Each path below is one point turned by a fixed rotation once a step. After each direction that follows a path, write how fast that rotation turns it, in degrees per step (0 if it stays still).
Each turn is a multiple of 5 degrees from 10 to 175, or 0.
Each row of a path follows its step; steps can be skipped.
path 1
step 6: [  1.8 -15.3   2.2  24.6  -6.4  12.4  14.3  20.5   8.7   4.5  38.2   0.1
 -10.6  16.5 -11.5 -10.6   1.5  -7.1  -6.9 -17.3 -18.7  34.4  30.2  -0.4
 -36.8 -17.9  -1.3 -12.2  -4.9 -14.4 -18.8 -25.2  20.7  14.0  20.2   2.2
 -14.6  14.9 -22.0  31.3   6.5 -15.9  -5.0  13.1  14.9  -4.3  28.8  20.2
   1.9   6.6]
step 7: [  3.1  -8.2  -3.2   0.2  -3.5  19.9  -6.3  -6.9  18.0  -6.0  -7.2   5.6
 -13.8  14.8  -1.5  15.9  -5.7   0.0   2.4  -8.3 -25.7  49.6  15.2 -11.7
  -1.8 -33.7   4.1   6.1  17.5  -3.8  19.2 -42.5  36.9  -2.0  10.0   3.4
   4.7  32.8 -15.7  23.7   5.0   7.7  17.2 -32.2 -13.7  10.7 -19.1 -10.4
  19.5  -2.5]
step 11: [ 14.9 -11.5  17.0 -31.5  -1.8   7.4  -3.2  26.0 -10.0  14.8  30.1   1.1
 -17.5  11.2 -23.8 -27.6  -2.5 -19.1  -3.6  18.6  23.5   2.9  13.1   3.3
 -29.2 -21.1 -12.0   0.3  11.7 -16.6  10.5 -33.1 -18.0 -12.4  36.2  11.9
  -3.0   8.6  10.5  39.9  21.5  -6.8 -14.0   9.7   3.2 -11.0  -5.2   5.9
  -5.0 -13.8]
step 17: [ 16.4 -30.6  16.9  -3.2  -0.5  23.7  -9.1 -21.6  12.0  10.7  -1.1   0.9
  -7.1   3.5  -9.8   3.1  10.9 -15.5  22.2  14.8 -10.3  14.6  10.4   2.9
 -38.7  36.1  -6.2  18.1 -20.1 -30.7 -11.8 -12.8  29.8 -13.9  25.3  10.2
  -5.8 -30.5   9.6   2.6   0.1  13.7 -12.8   2.4 -26.6  -6.5 -11.8   5.5
  -9.1 -32.9]
step 18: [-13.9 -24.5   0.4  -1.9  -5.7  13.9  11.3  29.9   3.2   4.8 -11.7   5.9
   8.3  16.4  12.7  13.1  25.7 -12.3  34.1  34.1 -29.0  -6.4  -9.0  15.5
  -3.1  -4.8  -3.6  -9.5   6.0 -25.1 -20.8 -12.7  14.8 -15.1  31.4  -8.6
   7.6 -22.8  -5.8  28.9 -37.4  25.5  17.9  -5.9  -9.5   9.2  13.1 -14.8
  13.0   0.4]
step 19: [-10.1  15.2   8.8  -2.2  24.5   1.5   0.8  15.0   4.3  18.0  -5.2  -6.6
  23.3   4.9  -6.7   8.9  33.3  -9.9  -7.4  24.3  19.3  15.0 -25.0  29.3
 -34.2   2.3   9.6 -12.4   4.6 -23.4   6.0 -32.4   7.6 -10.4  36.7  15.0
  14.1   4.6   4.2  14.4  -8.1 -17.0  17.8  -4.9   8.7  13.0 -16.7  -6.7
  -8.7 -44.1]
step 20: [-15.0  -5.4  -8.6  -0.1 -29.4  42.0 -17.3  -5.5 -14.5  30.1   2.1   1.3
  29.9 -14.8 -18.7  13.1  -8.0 -34.2  15.6  28.0  11.8  13.7  -7.2  -5.5
 -46.2   8.4 -11.5   3.1  10.4  -1.9 -13.0 -19.2   6.3  -8.6  29.0  -5.7
 -12.9 -23.5  -4.9  -6.2  -7.8 -21.4  13.5  -6.6   7.7  -0.1 -10.5 -18.0
   8.9   8.4]
step 21: [-12.4 -11.0  21.7   7.5  -7.8  31.7 -12.7  20.2   0.8  22.0  24.3  23.7
   3.5  -4.7  26.4   1.5  34.6  22.3   2.0  36.8  -7.0  11.5  11.1  12.2
 -19.4 -17.7   7.9   5.8 -13.6 -10.4  10.7  -1.4  10.5   0.3  19.8   5.1
 -26.0  -9.1  13.8  -2.8  -6.6 -14.3  55.2  -0.3   8.7   8.1   5.7 -17.8
  -8.2  16.9]
Speeds:
[ -0.7  -3.5  -0.9   1.7  -9.7  -1.5   8.4  -5.5  10.7   3.2   1.6  -2.0
   1.2   3.2   1.1   1.2  -0.2   0.4   4.8   4.4   0.3   1.5  -3.1   0.2
   5.1  -4.1   1.0  -1.9   3.7  -5.1   5.3   2.2   7.8  -1.5  -7.5   0.3
  -4.7   4.4  10.0  -2.1  -1.7   4.4   1.8   4.1   4.3   0.8   4.0 -12.5
  12.5   3.7] => 130
[  0.0   7.7   2.3  -6.3   2.1   4.0  -0.8   8.6   2.2  -0.7   5.8  -3.9
   6.1  -7.7  -5.4   0.9  -0.1   1.7   2.2   3.6   9.9  -3.0  -0.8  -5.8
   3.6  -0.2   1.3 -12.6   0.6   3.3   2.5   1.9   4.1  -1.2  11.4  -2.7
  -1.9  -6.2   9.1   2.6  -5.1  -4.1  -1.6   2.0   4.4   4.3  -3.7   5.8
   5.3   4.3] => 45
[ 0.6 10.7  2.1 -8.9  5.9 -5.4  0.4  1.0  1.9 -0.3  1.5  3.7  1.4 10.6
 -5.8  0.3  7.4 -3.4 -6.9 -3.2 10.9 -0.2 -0.5 11.5 -3.7  3.4 -4.2  3.0
 -6.0  2.0  2.2  0.1  1.8  0.1 -5.9  7.4  2.9  3.2  5.8  5.3 -0.4 -2.5
 -2.0  7.5 -2.3 -2.5 -1.9 -6.3 -1.8  1.9] => 130
[ -5.9   0.9 -10.6  -5.6   3.6   2.7   0.2  -9.1  -2.2   6.7  -3.6   3.4
  -0.3   9.0  -0.8  -1.6  -5.4  -3.1  -0.5  -1.1  -1.1  -3.8   1.7  -0.6
   0.8  -6.9   0.8  -8.2   8.3   7.8  -5.2   3.7  -1.7  -3.8   4.0  -5.0
   0.4  -5.4  -7.3   5.1  -4.5   1.6  -1.7   2.2  -7.7   1.5  -0.9  -8.3
   0.0   9.5] => 170
path 2
step 1: [ 13.3   8.7 -12.7 -16.8 -24.3   6.5  29.0  -9.3   4.9   3.4   7.8   7.7
  -3.7  -3.8  16.8   0.1  -1.3 -27.9  12.5  16.8  27.2   4.7  -2.7   3.1
   4.7   0.6  -5.9 -14.9  32.6 -17.4  -4.3 -37.8 -10.7 -14.3 -19.2  25.1
  32.0  -5.1  15.1  -3.3  -3.1   7.0 -10.5 -23.9   4.2  21.6  -4.7  14.7
  -0.1 -21.1]
step 3: [ -2.3   7.0  17.1 -17.0  -8.4  17.2  15.6 -16.7  -9.0 -34.5  17.8  15.2
  -7.2  11.5   5.1   2.2   8.1 -19.9  -7.1  -4.1 -13.5 -23.3  -4.9   6.5
   0.1  -8.9   4.2  18.4  -7.4  28.0  17.0   4.0 -21.3   1.9   3.2  -3.6
  -7.3   1.2  -1.0  25.6 -15.5 -16.4  33.7  21.9  26.4  37.2   9.6   2.1
  13.8  11.5]
step 4: [  0.6  -2.5   1.9 -24.7  -8.4  14.3  22.6  -8.3  11.2 -18.1   8.4  13.5
   1.7   2.1  32.9   8.9 -11.7 -14.1   7.9   3.1  18.1   6.9  29.4  18.2
  10.6   9.4 -10.8 -11.8  13.4  39.5  18.1   6.1  -6.8  -6.9   8.6  29.4
   1.8   8.0 -15.1   0.3  28.2   2.0  22.4  -3.1  -2.1  15.5  -1.6   1.0
   0.2  38.0]
step 7: [-19.9   6.3 -16.1 -34.6 -28.2  -5.5  24.7  -5.9  -1.0  -3.5   3.8  -9.7
  -8.6  -5.5   0.0  19.1  18.6  29.3  13.5  18.7   6.3  -5.7  12.3  39.7
  11.3   3.1   1.4  10.9 -12.8   1.3 -18.1  10.8  -5.5 -14.3   5.3  27.3
  -9.6 -31.8   1.8  14.7 -16.0  -8.1  -8.9  -3.9  24.7   8.5   9.4 -11.1
 -14.6  19.9]
step 13: [ 23.0   4.2  -2.0   4.9   8.4   0.6  23.3  24.0  36.3  -9.8 -20.2   6.0
  -8.4 -30.7   9.2  -8.3  -3.2  17.1   0.4  -3.4  -1.6 -14.5 -14.2  20.6
 -13.7 -23.1  -7.3 -15.3 -19.1  -6.2  17.2 -27.8   8.4  17.8   4.4   8.5
 -19.0  -3.6  15.9   9.5  15.1 -11.4  -5.3  -6.9  18.3   2.4  -9.1  16.5
 -28.2  29.7]
step 15: [ 18.4  32.1   8.6  -5.5  12.3   1.7 -14.8  -8.8  10.6 -15.6  14.0 -15.1
  16.8  -8.7   7.8  -0.9   7.9 -13.2 -18.0   4.5  -6.0   4.6   6.8  -7.7
   8.2 -19.6  10.3  13.5   0.3  -8.5  11.6   9.3   4.0  28.4   8.1  -8.1
   7.8  23.8  -2.8  14.9 -32.9   5.8 -11.5  13.4 -17.3 -21.5 -16.2 -51.3
 -13.6  17.1]
step 17: [ -9.1   3.3  10.3  12.5  -3.6   1.5   6.4   7.0  -6.1  -7.9  14.6 -18.9
 -22.5 -13.1   0.9   3.7 -26.3   9.5  -2.1  -8.9  -1.2   4.2 -21.8  24.9
  -3.8   1.2   1.3 -19.1  -2.8 -20.2  13.5 -19.0   9.2 -13.3  30.9   1.0
 -15.5  34.3  -7.7 -37.7 -27.6  -8.7 -26.1 -24.8  14.8 -18.5  -4.0  17.8
  -6.3  -9.6]
step 23: [ -3.1   1.8  18.5  -4.1   8.2  -9.9  -6.4 -14.3 -19.4 -15.1 -13.5 -19.2
 -14.4   6.2   4.6   9.9  16.0  26.3  -0.5 -20.0 -33.3   8.0 -30.7   7.4
  43.9  -2.6  34.2 -13.8 -16.5  10.5 -15.7  -2.5 -12.1 -13.7 -14.5   2.4
  -5.1  11.1   3.7   9.4   9.1  28.2  12.6 -18.5  -1.9  -9.5   4.1  18.8
  -6.8   0.3]
Speeds:
[ 0.7 -8.9 -4.4 -4.3  0.3 -0.5 -4.8  4.3 -2.1 -6.0 -2.5 10.5  5.7  2.1
  4.0 -6.3  4.5  1.1  8.9 -1.0  3.4  2.4 -9.7  4.9 -3.5  3.9  2.8  4.7
 -5.0 -3.0 -0.7 -4.8 -2.0  0.1 -2.5 -8.7 12.6  0.6  5.0  4.6  3.0  5.0
 -0.9  0.2 -0.4  3.1 -7.3  5.4  0.5 -5.3] => 35
[-6.5 -6.3  9.4  4.9  6.8  5.7  2.8  0.4 -1.9 -0.7 -2.1 -6.3 -4.8 11.2
 -3.9 -2.6  8.0 -7.2 -6.7 -5.8  1.6  1.2 -9.4  1.9 -2.0 -3.1 -0.3  3.2
  5.0  1.2 -3.6  2.2 -5.1 -7.1  4.8 -9.3 -5.2  0.4  2.2 -4.0 -5.9 -0.6
  3.2 -3.4  0.3 -2.7 -6.1  2.5  1.8  1.3] => 125
[ 3.0 -1.5  1.5  0.6 -1.5  0.8  5.1  6.6 -5.8  4.2  4.8  4.8  7.1 -0.8
  9.3 -3.4 -8.3  2.5 -1.1  0.2 -1.1  6.3 -8.5 -7.5  6.0 -6.9  0.0 -5.0
 10.3 -1.7 -2.8 -5.6  0.6  1.9 -2.6  4.2 -6.5 -7.8  2.9 -8.0  1.6  6.0
  1.1  3.7 -1.4 -3.9 -7.3  5.1  0.4  3.8] => 95
[ -1.2  -4.4   3.3  -8.1   4.5   5.9   1.3   1.2  -3.7   5.8  -5.8  -5.0
  -3.4   4.8  -1.8  11.6  -9.2  -8.3   5.6   2.6  -7.3   0.7   4.1  -2.9
   0.5   6.4  -1.9   4.9  -2.2   4.7   3.6 -10.3  -5.2  -0.1  -4.6  -0.2
   1.4  -6.4   9.0  -1.8   1.0  -1.1  -3.8   4.8  -4.8   6.0  -0.6  -1.9
   3.1  -0.3] => 10
[ 8.5 -2.7  5.1  2.2 -3.1 -0.1 -1.9  8.5  1.5 -1.5  3.5  3.1 -3.8  9.8
 -2.8  0.2  3.0  1.9  0.0 -3.5 -0.2 -8.0  0.1 -9.1  2.8 -2.4  3.8  3.2
  2.4 -1.4 -0.3  2.7 14.4  6.1 -1.3 -4.3  2.9 -1.5 -1.0  4.0 -6.3 -6.6
 -4.6  8.9 -1.6  9.7  0.3 -0.7  3.6  7.4] => 115
[-5.3 -2.9  5.6 -6.5  0.5 -8.6  4.5 -2.7  1.5  6.9  9.6  0.1  1.9  0.5
  6.4  4.7  2.2 -2.4 -1.1 -4.1  8.6  1.1  2.1 -1.3 -7.7 -4.3  3.6  0.3
 -6.8  1.5 -5.9 -7.7  2.0  6.6  9.3 -2.9 -0.7 -1.3 -5.6 -2.2  1.7  6.0
 -4.3 -7.0 -6.5  5.1  6.5  0.8  6.3  0.6] => 140
[  1.2   8.9  -5.1   2.8  -1.6  -8.0  -8.2   1.8   8.1   3.1  -4.0   3.4
  -2.2  -1.0   4.0   0.4  -4.1  -3.9   8.7  -8.4   2.4  -0.5  -1.5  -3.1
   4.4  -0.4  -2.5   4.6   2.3  -1.5 -10.7  -6.7  -7.5  -5.2   3.7  -4.2
  -9.5   0.6   2.4   6.4  -8.1  -5.9  -0.2   4.0  -0.9  -2.5   4.4   3.5
   1.6  -3.3] => 90
